The rows below come in pairs that one turn or mirror swaps. Which row does each named row swap with?
The rows were stretched afterwards, more along some directions than others.
J_319: [ -0.7   5.2  -0.8 -24.8 -14.2   7.5   0.5 -33.1  11.8 -15.8  -9.3 -11.8
 -21.1  15.8  -8.0  -5.2 -19.0]
J_419: [-22.5  -9.5  22.2 -17.0 -10.4  19.4 -30.7 -21.1  10.4  15.5  -1.9 -10.5
 -17.9   1.6 -13.4  -2.2 -17.8]
J_219: [ 13.6 -25.8  -4.3 -18.6 -22.2   5.3  -6.0 -35.7  17.0 -22.8   4.5   9.5
 -15.0   4.4  -6.4   5.0 -10.2]
J_537: [-25.0 -13.1  32.4 -18.9  -2.7   3.0 -18.4 -32.4  -3.6  12.6  -6.2  -5.5
 -10.7 -15.8  -0.6  10.8 -19.2]
J_91: [-11.6 -15.9  27.2 -30.2 -15.2  13.5 -30.8 -45.1  13.0  11.7 -10.1   2.0
 -28.1  -3.3  13.7  10.3 -32.3]
J_598: [ -7.1   9.3   3.9 -16.6 -16.5   4.5  -1.2 -38.6   5.0 -20.3 -18.9  -3.3
 -12.0   6.8  -0.6   8.8 -18.6]
J_907: [-15.7  -0.2  25.8 -30.6 -10.2  15.6 -19.8 -36.2  21.0   4.1  -0.3   3.9
 -33.8   3.5  18.9   6.9 -25.7]
J_505: [  5.5 -16.6   0.7 -22.1 -15.6   3.5  -1.4 -33.3  15.3 -29.0   5.9   6.5
 -16.1   8.7  -9.3   3.1 -12.5]
J_699: [-17.4   9.3  13.1 -34.9 -30.1   3.6 -21.2 -45.0  11.6  10.8  -6.1 -18.7
 -37.2 -14.6  19.1   1.3 -30.4]
J_484: [ -1.0 -14.0  15.6 -18.4 -17.4  -3.0  -7.9 -42.6   0.5 -21.1  -4.0  -1.8
  -9.6  -4.4 -23.7  14.2 -12.7]
J_446: [-13.7  -9.9  23.3 -19.0 -20.8  14.7 -34.7 -24.4  12.7  13.8  -0.8  -8.2
 -18.9   0.9 -17.8  -1.9 -15.4]
J_780: [-27.8  -5.3  30.8 -27.4 -11.6  21.5 -10.3 -43.1  -3.3  13.2 -12.0  -1.9
 -28.5 -10.0  11.8  13.2 -38.7]
J_43: [ 10.9 -25.0  16.1 -27.5  -0.6  -8.7  -4.8 -25.1  20.2 -20.1  15.1   1.8
  -8.0   0.5  -5.4   7.9  -8.5]
J_82: [ 11.3 -30.3   1.0 -24.9 -11.8   6.8  -5.6 -41.6   8.6 -23.4  -9.9   9.1
 -10.5   6.3  -9.4   9.2 -19.8]
J_590: [-12.2   1.4  15.2 -15.6 -11.0   7.1 -22.5  -5.3  14.3  22.4  -5.8 -10.8
 -20.8   8.9  17.1   7.7 -23.5]
J_997: [-21.8  22.0  11.4 -30.9 -17.1  12.1 -15.4 -31.9  24.0  17.1  -3.4 -16.9
 -37.4  -1.9  13.5  -7.3 -29.6]
J_461: [ -7.5   7.4   9.0 -18.1 -27.8  11.7 -19.5 -10.1  16.8  21.5   8.6 -12.1
 -28.0   4.1  13.7   7.4 -28.4]
J_279: [-11.5   0.6  15.6 -18.4  -8.2   8.6 -22.8  -4.4  18.0  23.8  -2.2 -12.1
 -22.8   8.4  15.9   4.5 -26.2]
J_285: [ -6.6 -14.5  11.6 -29.6  16.6  13.1   1.2 -24.4  18.6  -4.8  -8.9   5.9
 -13.7  -2.0 -17.4  -1.9  -3.1]
J_962: [-19.2   2.9  14.1 -10.8  -8.6  11.1 -25.1 -10.2   4.8  24.4   5.6  -8.0
 -26.6  -1.4   5.3   5.5 -29.2]
J_678: [ -4.5 -14.4   6.5 -28.4  14.9  13.6   8.2 -16.0  13.4  -0.8  -3.6  -1.5
 -10.6  -4.2 -17.2  -8.9  -4.6]
J_705: [-11.1 -18.5  12.7 -21.4 -22.4  26.5 -22.4 -45.0  14.7   1.9   0.2  17.1
 -35.0   2.4  13.1  20.1 -24.1]
J_92: [-18.5  12.0  16.8 -13.7 -10.1  20.5 -15.0  -2.4  11.2  23.5   7.8 -12.5
 -31.6   3.3   6.2  -3.4 -34.2]
J_557: [-27.0  17.9  18.6 -28.6 -19.8   5.9 -12.5 -40.8   8.0  11.5  -6.9 -10.4
 -27.3 -12.0  11.5   2.9 -26.8]
J_185: [ -9.3 -18.0   8.7 -17.7  -4.1   6.7  -4.6 -42.6  -1.4 -11.1 -12.1  12.4
  -9.5  -9.1 -18.3  18.2  -4.9]
J_526: [-14.7 -12.5  11.7 -13.1  -7.0  14.5   0.1 -37.9  -3.2 -14.8  -6.5   8.6
 -10.2   0.5 -25.7  10.9 -11.7]
J_966: [  4.2  -0.1  -9.7 -23.1 -19.3  -0.9 -14.9 -24.8  25.0   3.1   3.5   8.5
 -26.3   0.0 -16.9  13.7   5.1]
J_310: [-18.4  -5.4  20.6 -13.4 -14.5  18.6 -34.1 -20.4  11.3  18.2  -2.1 -12.9
 -19.0   0.5 -14.8  -2.9 -11.5]
J_437: [  2.2   7.5  -1.3 -12.7 -10.2  10.6  -5.5 -10.4  18.3  -3.8   8.5   0.1
 -25.3   6.6 -19.6   1.6 -11.4]
J_458: [ -2.9  19.0  -4.2 -23.2 -13.0  14.9  -6.0 -22.3  21.2  -8.1 -10.0 -15.6
 -20.4  22.2  -0.7  -3.0 -24.1]
J_197: [ -8.9   1.2  22.7 -11.5  -9.7  12.6 -28.4  -5.1  24.1  17.7   2.1  -5.2
 -25.9  17.4   7.0   6.9 -22.5]
J_832: [-29.1  -4.9  41.5 -22.1   7.4   6.9  -8.4 -31.3   1.9   9.6  -4.9  -3.2
 -14.9 -11.7  -1.5   5.0 -20.9]
J_614: [ -0.3  -3.8  -3.4 -13.2  -0.4   3.6  -6.2 -17.3  10.9  -1.6   2.0   7.3
 -21.3  -0.7 -12.4   9.0  -9.5]
J_78: [  2.5  -4.5  -5.0 -25.6  -5.5  11.7  -1.0 -13.0  27.5   3.3  12.2   9.3
 -27.9   8.7 -15.2   4.3  -8.5]
J_773: [ 11.8   3.8  -3.8 -18.1 -21.0   2.7  -8.6 -21.4  25.9  -4.8   1.0   5.2
 -24.9   5.6  -2.4  15.1  -5.5]
J_40: [  0.1 -19.7  11.1 -27.5   9.2  17.2   5.8 -23.2  13.9  -9.3 -15.8   9.4
 -12.4   3.4 -10.9  -1.8 -11.1]
J_386: [-23.7  15.1  19.9 -31.8 -17.2  13.3 -15.3 -33.9  12.5  17.6  -3.8 -19.9
 -35.9   2.7  11.2  -9.1 -32.6]
J_587: [ -3.2  -7.6  21.4 -30.7  -9.2  15.6 -20.8 -29.9  23.3   8.6   1.2   0.6
 -25.6   5.3  19.9   6.4 -24.6]
J_208: [  2.6   5.7  -5.7 -28.1 -27.4   8.0 -11.4 -39.6   9.6 -16.5 -13.0 -14.1
 -22.4   9.1   2.0   7.4 -23.5]
J_797: [  5.0  -0.1 -10.2 -23.0 -17.1   5.1 -16.8 -23.2  27.9   3.5   2.0   7.8
 -28.1   5.4 -15.2  13.0   0.2]

J_92 swaps with J_437
J_319 swaps with J_386
J_966 swaps with J_590
J_43 swaps with J_705
J_505 swaps with J_907
J_614 swaps with J_962
J_285 swaps with J_419

